(in the rows, 128 means zero)
Where one turn sends some rows of the set: a few examples, then the rows asked
dur: [147 104 133 139 117 129 104 147 157 120 109 126]
lem: [128 124 145 127 129 104 128 135  73 147 141 127]
leda: [108 141 161 143  97 102 141 139 138 122 136 130]
pov: [ 99 133 121 149 136 122 105 127  93  97 115 112]
Deni: [137 144 136 133 171 139 132 139 105 148 129 120]
mino: [134 118 115 141 165 125 147 131 110 161 127 127]
mipe: [151 106 118 144 134 113 111 143 111 115  99 147]
sabu: [132 128 162 127 116 123 144 142  88 151 140 107]
Dela: [102 108 113 130 135 146 133 146 149 105 106 124]
Goba: [155 122 153 140 121 138 129 155 116 111  96 122]
vifi: [ 97 125 145 154 120 123 122 130  95 100 108  99]
lunu: [100 113 109 128 145 139 118 144 138  99 108 134]
mag: [125 117 132 124 117 134 120 130 148 157 163 105]
livus: [121 157 104 137 125 111 137 139 123 125 144 149]
kolad: [113  94 160 143 142 104 123 124 143 156 130 119]
lup: [119 169 132 135 125 111 129 141 110 114 140 146]
zovi: [121 120 122 126 142 101 105 122  90 144 153 136]
Rebu: [102 110 115 154 109 141 133 130 140 120 119  89]
movaf: [111 161 160 137 111 106 131 142 118 111 136 136]
vanad: [ 97 115 120 130 147 129 117 143 119  91 103 138]
sobeb: [122 117 113 122 134 113 101 124 129 151 164 126]
Kose: [ 96 110 138 132 140 128 129 145 111  91  96 133]
gigo: [126 122 158 126 110 140 143 137 127 155 150  96]
sise: [110 129 133 145  95 103 150 136 151 134 139 134]
vum: [104 119  91 150 126 139 116 127 137 118 125 101]
kuve: [129 120 135 119 117 129 115 137 144 159 160 106]
vused: [123 126 149 130 133 107 129 128  70 142 142 127]
masi: [103 129  94 147 138 129 101 126 114 106 123 113]
Tofo: [127 126 167 130 117 127 147 136  88 146 141 106]
katis: [127 116 118 119 130 111  99 129 129 158 162 126]
fomav: [126 118 122 124 137  97 105 128  93 151 151 136]
Mufis: [133 126 156 124 109 137 138 145 123 157 150  98]
boti: [122  93 128 146 149 108 142 124 129 165 127 127]
pizok: [151 116 151 139 115 140 118 155 146 116 104 117]
rokem: [ 98 105 143 135 129 137 144 147 122  97  95 122]
nik: [147 100 116 140 128 115 101 142 140 120 106 142]
gid: [ 97 114 143 156 106 134 136 132 118 111 111  89]
Suru: [118 136 104 142 109 108 148 136 143 136 144 144]
gel: [155 117 135 144 130 124 124 150  99 111  94 138]
das: [128 145 169 129 165 134 115 139 119 139 131 112]
luget: [100 105 131 134 127 146 145 148 141 104 100 119]
nesu: [116 120 181 135 149 117 110 132 136 143 131 112]

pov moves to vifi
sise moves to Suru
boti moves to mino
Now these:
nik moves to mipe
lunu moves to vanad
vused moves to Tofo
sabu moves to Mufis

Where one turn sends some rows of the set: a few examples, then the rows asked
Feg: [133 144 124 149 135  98 122 161 127 129 130 138 128 127 135 148 126 111
 134 149 119 126 138 122  66 117 121 112 124 116 112  72 131 152 108 121
 102 134 130 122 110 114 133 120 132 134]
Pif: [132 118 141 126 126 139 132  92 137 127  85 146 115 120 143 121 136 123
 140 133 120 129  95 128 128 134 123 148 114 125 121 198 128 109 131 110
 148 109 126 143 117 113 112 120 131 120]
Tok: [129 117 152 120 113 121 121 147 140 128 130 117 145 133 137 114 131  87
 128 148 129 129 154 119 162 101 130 143 129 111 131  96 121 112 135 132
 142 132 136 160 106 158 163 127 139 112]
tazok: [140 120 133 125 120 100 128 143 122 144 147 123 133 133 120 150 124 175
 131 147 143 137  93  98 173 148 124 136 120 108 128 166 124 148 146 101
 146 128 143 123 135 136 138 127 118 108]
kip: [138 108 143 122 128 144 122  89 136 121  90 139 114 118 146 123 143 122
 138 136 116 130  98 123 136 148 128 157 117 122 129 196 124 114 130 120
 144 116 128 147 119 116 117 122 129 118]
Nunu: [125 122 118 118 126 134 124 135 131 115 152 126 125 148  98 107 141 164
 136 145 118 101 147 152 104 164 118 141 134 130 121  82 120 123 126 167
 131 157 143 138 133 115 135 130 119 111]
ren: [124 134 117 130 127 135 126 139 127 139 151 129 117 147 114  98 148 171
 135 141 124 113 149 159  90 136 125 149 104 149 122  75 117 113 122 151
 124 139 126 121 142 118 116 125 119 116]
rede: [134 140 113 153 134 100 120 158 130 130 124 130 138 126 127 149 127 113
 136 159 118 127 136 119  76 107 118 118 138 108 109  80 135 162 121 130
 103 137 130 125 119 113 141 114 139 135]
laf: [113 134 118 125 125 122 148 119 124 135 135 127 134 138 104  96 135 173
 150 137 116 120 161 159  92 136 106 145 124 126  97  77 123 129 128 142
 132 159 126 129 108 118 133 125 133 110]
ruv: [135 128 134 129 124  91 131 141 124 153 143 131 118 137 124 147 120 174
 143 146 148 141  96 115 165 124 124 139 117 123 126 159 126 141 153  87
 153 104 126 112 149 126 137 118 138 114]
nov: [139 126 158 122 136 136 137 105 127 128 143 147 123 142 121 111 142 125
 141  99 105 124 124 129  84 156 117 150 127 122 121 172 137 205 134 133
 155 132 133 124 149 141 132 134 146 120]
rana: [140 138 119 151 133 108 113 167 128 126 135 131 135 129 131 152 132 111
 126 158 119 121 131 111  74 123 127 114 127 113 121  79 130 154 109 136
  98 140 138 127 121 116 132 121 121 134]
Zod: [136 126 146 120 137  86 128 133 121 145 146 141 100 131 136 143 117 171
 147 127 138 148 110 131 160 143 123 143 111 131 130 139 122 137 140  74
 149  96 120 110 141 135 141 129 154 112]
lipo: [133 126 150 122 121 125 116 159 144 132 136 129 136 133 143 110 131  86
 118 138 128 127 153 128 158 101 135 138 112 125 138  92 122  98 126 125
 136 114 140 151 118 166 151 134 141 118]
Dup: [139 121 145 117 127  98 137 133 114 141 147 129 131 122 128 144 119 175
 133 128 132 144 108 102 167 168 118 133 112 105 122 154 121 149 129  88
 140 137 146 124 107 149 137 141 122 102]
meza: [135 113 140 124 131 143 130  83 133 130  84 140 121 110 148 117 142 127
 140 131 112 139 104 125 134 141 123 157 112 117 119 193 126 119 126 111
 139 118 127 144 107 126 115 125 134 117]
lufi: [125 129 156 124 104 119 127 162 143 133 134 126 140 143 137 114 127  85
 122 147 141 121 144 118 148  89 135 130 114 124 133 103 120  94 133 126
 148 125 135 155 112 148 148 123 125 116]
mivo: [142 126 158 127 132 140 128 113 128 133 149 144 115 150 126 113 149 123
 137 107 113 123 117 128  81 148 127 154 118 133 132 172 133 199 135 137
 155 123 126 119 168 135 125 128 139 122]
nep: [123 133 147 124 117 115 134 153 146 134 124 131 145 134 133 109 120  88
 130 140 130 128 152 131 156  84 123 129 126 117 121  99 128 103 138 119
 147 117 137 153 108 159 158 127 151 119]
zomuk: [138 126 155 115 136  92 133 132 113 143 151 140 107 124 141 141 118 172
 138 116 132 149 115 120 155 166 123 136  98 124 127 138 118 137 121  72
 141 116 132 114 114 147 133 143 135 105]
Pulu: [138 135 119 145 142 103 114 157 129 119 130 134 134 122 130 150 127 109
 133 151 110 126 141 121  80 130 119 116 139 106 115  72 134 162 111 131
  98 140 138 129 113 121 145 125 140 132]
ruk: [136 115 137 122 138 141 125  89 139 122  85 149 112 114 144 118 137 122
 140 128 111 132 100 135 137 143 122 151 118 125 124 192 130 113 129 111
 143 103 129 143 122 123 118 126 145 122]
Tabo: [113 145 107 133 117 131 150 144 133 138 140 133 141 149  92  99 133 172
 136 145 130 103 138 149  90 124 111 126 117 134 102  96 126 115 131 152
 134 151 140 128 127 113 117 123 113 118]
Marur: [125 131 152 127 111 121 134 152 137 144 128 122 149 129 143 106 128  93
 124 139 132 135 156 119 149  86 130 138 106 116 123  96 120 103 126 117
 138 130 133 151  95 165 146 128 132 113]
dodi: [122 132  97 128 137 132 131 131 137 130 137 128 132 141  95  98 139 172
 144 146 113 112 150 166 111 131 110 146 139 130 109  83 132 133 140 158
 128 137 136 127 146 123 139 125 149 121]
Tosal: [133 133 150 131 130 135 147 107 127 142 136 144 134 143 117 108 142 130
 142 106 111 128 120 125  81 132 115 148 124 120 112 180 140 207 142 131
 157 131 128 119 149 138 126 125 144 122]
tusu: [138 134 159 129 126 142 139 119 126 138 150 147 126 149 123 111 146 126
 130 103 116 119 112 118  74 147 125 143 107 130 126 180 133 193 129 135
 154 133 134 120 152 137 113 132 122 121]
lev: [132 138 163 130 127 131 149 110 123 144 142 150 123 146 126 108 141 128
 142  98 116 127 121 127  67 136 120 145 107 131 115 175 134 194 131 122
 158 129 122 115 143 134 116 128 134 120]
mugak: [138 117 141 124 134 145 125  92 135 129  90 147 113 113 151 116 142 125
 134 126 113 135 100 129 130 145 128 153 102 128 127 191 125 109 120 109
 138 107 129 140 117 126 107 128 131 120]
ziz: [140 135 121 149 139 103 106 162 130 121 134 133 122 130 134 153 132 107
 133 157 117 123 136 124  76 122 127 121 135 118 124  71 131 156 115 133
 102 128 130 125 131 111 142 118 139 135]

rana moves to rede
mugak moves to meza
Now these:
ruv moves to Zod
Tabo moves to dodi
Marur moves to Tok
mivo moves to lev

Where one turn sends some rows of the set: a few examples, then the rows asked
Tatak: [125  80 105 168 165 163 114 106  97 122  93 148]
zabat: [ 76 112 108 161 145 136 138 106 106 117 106 143]
Dizil: [ 86 118  86 129 130 124 112 103  96 125  78 108]
tonod: [120 112 132 137  95 153 141 141  77 114 105 109]
tifa: [ 82 109 109 151 148 152 120 119 110 106 112 154]
kita: [117  89  86 124 152 150 100 101  93 143  77 116]
fasis: [ 77 103 107 156 146 144 139 109 103 111 107 148]
pupe: [117  86 108 164 162 167  94 104  86 118 101 146]
tun: [151 136 129 138 119 147 136 135  80 140 101 108]
bima: [140 133 134 141 110 141 124 135  66 141  94 113]
rekig: [ 78 110 103 163 161 149 129 105 105 115 101 142]
muni: [149 132 122 172 132 151 134 127  62 120 104 100]
zus: [ 89 122  82 116 137 126 114 115  98 124 101 126]
Mude: [117  86 105 161 171 160 112 100  93 140  94 144]
Libov: [134 113 123 171 115 160 137 144  81  92 101 108]
gir: [125  98  81 132 152 140  88 102  73 135  89 118]
rupu: [ 77 114  84 128 142 138 117 107 103 119  83 114]
gerus: [ 80 122  89 123 131 128 115 105  93 125  82 119]
donok: [131 116 121 177 122 171 130 134  73 100 106  93]
modez: [126 124 140 135 102 164 135 139  90 116  99 105]
zin: [121  80 114 170 161 159 118 103 102 131  97 148]
Nek: [136 139 132 134 114 151 131 139  84 145 103 109]
kegi: [153 135 126 175 130 149 120 135  69 117  90 110]
luvo: [131  87  92 138 146 147  92  99  93 138  71 115]
Denez: [124 119 133 168 114 169 132 129  73  95 101  97]
mupe: [151 139 115 167 135 149 128 133  68 130 102  99]
dag: [129  99  88 135 151 144  90 101  87 138  68 118]
fedi: [116 115 137 142 101 172 133 139  88 114 108 104]

bima moves to kegi
Tatak moves to fasis
Denez moves to modez
Now these:
donok moves to fedi
tifa moves to zus
rupu moves to kita
Dizil moves to luvo

Where one turn sends some rows of the set: a few examples, then the rows asked
pev: [138 121 126 129 138 132 124 141  64 165  66 134 143 177 150 178 122 187
 173 163 106 170 142 191 153 119 123  75 121  99  87]
Fonis: [160 149  86 104 164 130 128 123 137 181 114 136 135 144 126 159 122 159
 125 116 136 131 168 157 133  98 146  76  87 117  92]
kogu: [146  88  97 119 148 151 129 150  93 143  97 169 126 109 127 142 145 129
 129 107 110 141 138 182 137 130 140 116 107 145  79]
Tem: [132 117 122 134 137 146 111 133  50 146  65 141 146 177 150 163 138 180
 149 164 118 169 139 193 137 116 121  70 124  94  91]
Beb: [110 113 141 129 126 128 129 145  70 163  58 144 143 163 157 181 139 181
 174 157 116 163 121 178 150 106 146  89 108  95  98]
veli: [142  97 123 113 142 160 142 130  94 162  58 136 168 142 166 191 129 153
 171 150 106 151 157 152 155  89 137  98 101 154  81]
rafu: [109 111 133 146 141 141 133 138  52 149  67 151 141 157 159 183 141 170
 149 155 126 162 135 194 140 125 143  86 113  94 114]
rom: [150 136  76 113 151 124 121 140 134 169  83 142 139 122 143 119 119 141
 136 129 149 143 168 188 130  89 136  73 101 146  86]
dazel: [121 112 140 144 142 139 142 168  89 159  76 137 125 168 158 168 159 172
 139 140 118 135 121 179 149 133 138 129  82  92 119]
marer: [173 103 107 115 131 130 115 161 119 165  87 154 144 153 123 164 130 151
 144 131 104 130 119 146 146 122 136 133  99 159  70]
paf: [155 139  76 109 159 122 120 140 138 164  90 139 143 125 146 120 126 142
 138 133 146 138 164 189 134  85 138  75 100 139  78]
Tozaf: [153 102 115 124 132 126 136 174 115 156  88 144 130 159 145 158 149 154
 143 129 116 121 116 161 148 134 141 152  79 130  86]
busug: [118 115 114 142 136 147 114 141  55 143  69 147 148 173 149 165 139 173
 149 160 122 173 126 206 148 118 137  74 126  96  80]
zimo: [139 101  98 117 149 177 140 128  66 150  82 142 178 146 157 175 134 144
 140 137 120 168 163 185 145 100 124  90 120 149  64]
viges: [146 115  98  95 150 132 124 137 153 187  89 129 137 145 141 138 131 154
 125 137 148 144 152 165 114  73 131  95  96 136  95]
sena: [170 106  92 115 146 164 105 146 105 141 106 155 131 148 105 155 138 145
 122 125 100 136 122 158 141 133 143 102 106 143  65]
pefif: [154 104 118 119 123 124 117 149 100 158  88 176 143 110 126 162 134 146
 140 107 106 134 140 156 142 123 140 134  84 143 102]
dobun: [118 136 128 130 122 137 124 165 105 157  78 134 128 175 140 152 153 179
 163 130  94 147 108 165 168 121 145 100  87  81  75]
bep: [155 146  82 103 157 138 127 122 132 184 109 136 129 143 120 154 116 158
 121 114 138 139 169 158 130 100 144  69  92 121  93]
Mezek: [130 154  90 116 169 140 139 139 153 167  85 110 151 154 150 158 146 152
 132 141 131 139 153 194 144  82 143  69  70 116  97]
kiv: [125 129 122 151 128 144 105 170  73 128  78 149 144 152 148 136 159 164
 127 147 120 153 121 214 149 130 129 110  92  98 108]
mapu: [136 119 120 114 135 168 126 117  55 141  72 156 176 124 155 186 136 149
 141 136 119 150 163 152 139  98 141  87  92 141 103]
Lumi: [167 134  95 123 163 126 110 124 138 163  99 144 143 124 137 156 122 150
 113 139 141 129 179 181 125  97 138  88  82 127 125]
luv: [149 106  90 134 145 144 131 171 107 134 106 151 122 136 131 137 143 140
 137 119 103 143 131 208 159 146 138 123  98 123  68]
fafom: [113 110 135 137 143 142 138 131  54 153  63 143 135 165 164 174 141 170
 156 155 121 163 144 185 128 122 127  79 120  94 105]
Buro: [138 139 102 158 143 142 126 168  92 146  88 137 131 172 137 153 135 170
 150 137  97 155 133 212 180 151 133  96 105  95  75]
medu: [130 120 121 138 137 136 122 139  71 164  69 138 142 183 142 190 125 187
 167 158 108 167 129 186 165 122 141  78 117  92  81]
bodo: [115 124 144 124 127 130 131 135  65 161  62 142 139 160 154 176 133 178
 179 155 105 168 138 174 141 112 131  75 111  92 100]
zaf: [164 132  97 122 153 128 109 126 137 170  91 143 138 126 132 156 115 153
 113 141 142 135 177 175 122  97 136  86  84 135 130]
Lote: [135 148  82 125 161 126 133 139 131 171  75 122 167 150 158 150 147 157
 118 128 148 136 167 206 146  79 131  85  67 112 104]
sizi: [131 160  92 125 158 130 129 133 142 165  77 121 163 159 154 162 147 154
 119 138 141 128 158 180 136  82 142  77  61 113 110]
gibom: [148 117 115 129 119 130 108 164  91 132  99 167 141 124 130 146 151 151
 122 117 113 135 130 186 144 134 140 141  71 115 108]
san: [152 115 111 110 135 177 111 112  86 149  83 142 176 152 133 194 125 164
 147 143  91 165 159 157 158  92 134  79 103 133  70]
gumi: [135 155  84 113 166 139 126 135 137 166  89 119 156 142 141 154 145 160
 122 127 132 146 165 209 152  80 138  68  65 105 102]
Vavi: [155 127 103 119 127 147 109 157 117 134 108 147 122 159 114 151 147 156
 140 123  91 129 112 156 156 137 152 112  80 110  66]
Datek: [146 119  99  98 155 125 125 136 154 180  94 132 145 139 147 138 138 150
 127 136 148 138 153 167 115  70 134 100  92 131  94]

bodo moves to pev
dobun moves to Buro
Lumi moves to Datek
Now these:
pefif moves to marer
gumi moves to Lote
gibom moves to Tozaf
veli moves to san
viges moves to bep
medu moves to busug

Where one turn sends some rows of the set: a few examples, then the rows asked
Fene: [108 121  99 170 145 113 161 113 127 121 112 152 171 122 143 124 150 105
 209 140 120 114]
viduv: [110 129 133 109 160 120 177 114 144 126  70 127 137 142 171 125 172  89
 174 146 129 129]
bavip: [117 126 110 153 137 100 169 107 139  87 103 141 179 112 149 125 124 106
 212 159 132 140]
Zusuk: [130 155 125 140 138  96 161  91 131 106  73 139 120 128  82 130 126 131
 188 134 143 137]
tapo: [123 135 137 116 119 123 133  98 155 147  62 101 139 132 143 104 170 102
 172 136 116 163]
kava: [113 120 152 111 136 136 135 105 158 127  54 102 141 135 138 101 131 101
 169 140 102 147]
gan: [122 143 114 149 140 137 185  92 175 113 105 145 155 167 117 143 118 120
 199 133 121 136]
dad: [116 155 139 120 146 142 145 113 145  82 101 112 124 130 141  92 125  83
 194 145 136 170]
lisit: [147 155 106 172 126 117 167  85 162 127 113 138 163 155 120 139 141 112
 194 125 141 143]
neve: [140 112 130 122 130  92 155 105 139 128  94 129 148 116 157 106 176  87
 161 140 145 116]
vovoz: [103 138 134 156 102 146 110 120 136 101  98 141 133 163 137 128 142 120
 168 147 106 156]
Guvut: [127 146 121 129 142 106 162 104 146 117  80 139 121 149  84 138 132 153
 185 150 130 127]
nunit: [130 142 128 169 137 146 183 145 131 103  79 125 120 134 126 148 151 100
 167 150 144 116]
Goga: [130 124 154 140 102 121 138 109 131 138  94 104 168 114 132 106 156  86
 181 153 141 167]
Pana: [ 88 102 163 118 116 142 151 131 132 130  91 112 159 135 120 119 133  92
 184 145 115 146]
goke: [153 124  93 119 126 104 179 115 146 103  87 152 130 136 128 101 107 127
 176 140 147 149]
Tolev: [134 135  87 146 144 121 174 116 119 131  79 162 117 143 125 102 131 103
 177 106 140 136]
fuzuk: [121 108 147 117 107 114 119 110 147 135  73 103 143 127 124  99 146  99
 162 122 117 137]
seret: [116 142 135 149  92 135 116 101 142  86  98 144 136 140 140 114 135 117
 171 156 112 171]
nobo: [136 126 128 144 141 144 118 126 142 116 128 119 130 137 128  77 141  92
 176 137 126 119]
rige: [145 139  97 138 144 116 166 145 133 121  75 131 133 175 135 129 121 126
 171 134 154 145]
pipa: [113 141 128 163 111 151 117  96 135 104  96 155 129 140 138 104 145 110
 171 146  96 154]
Neka: [ 98 129 104 151 138 106 165 133 133 107 104 133 175 144 150 154 146 117
 211 152 133 137]
mem: [118 121 144 133 137 154 157 103 148 153  88 118 158 128 142  97 160  99
 189 170 104 154]
Rodad: [151 128 125 146 113 128 187 135 153  86  96 126 128 117 126 136 142 118
 164 173 149 123]
rezur: [132 135 118 153 120 140 199 115 139 101  90 151 111 101 120 124 162  97
 174 149 136 122]
lokub: [109 143 119 106 117 135 139 134 150 120 128 116 118 152 136 115 176 109
 188 141 137 157]
Tup: [124 135 123 160 118 114 169  96 154 101 112 141 161 151 101 141 108 103
 192 107 140 130]
Tes: [120 106 153 113 147 103 159 126 140  95  76 116 152 131 156 119 129  85
 161 144 140 114]
vige: [146 156 118 159 155 107 151  95 134 126  73 135 125 143  90 125 137 139
 182 146 137 124]

Tes moves to viduv
Pana moves to mem
nobo moves to dad
Now these:
seret moves to vovoz
goke moves to rige
Fene moves to bavip
tapo moves to fuzuk
nunit moves to rezur
vige moves to Zusuk
lisit moves to Tup

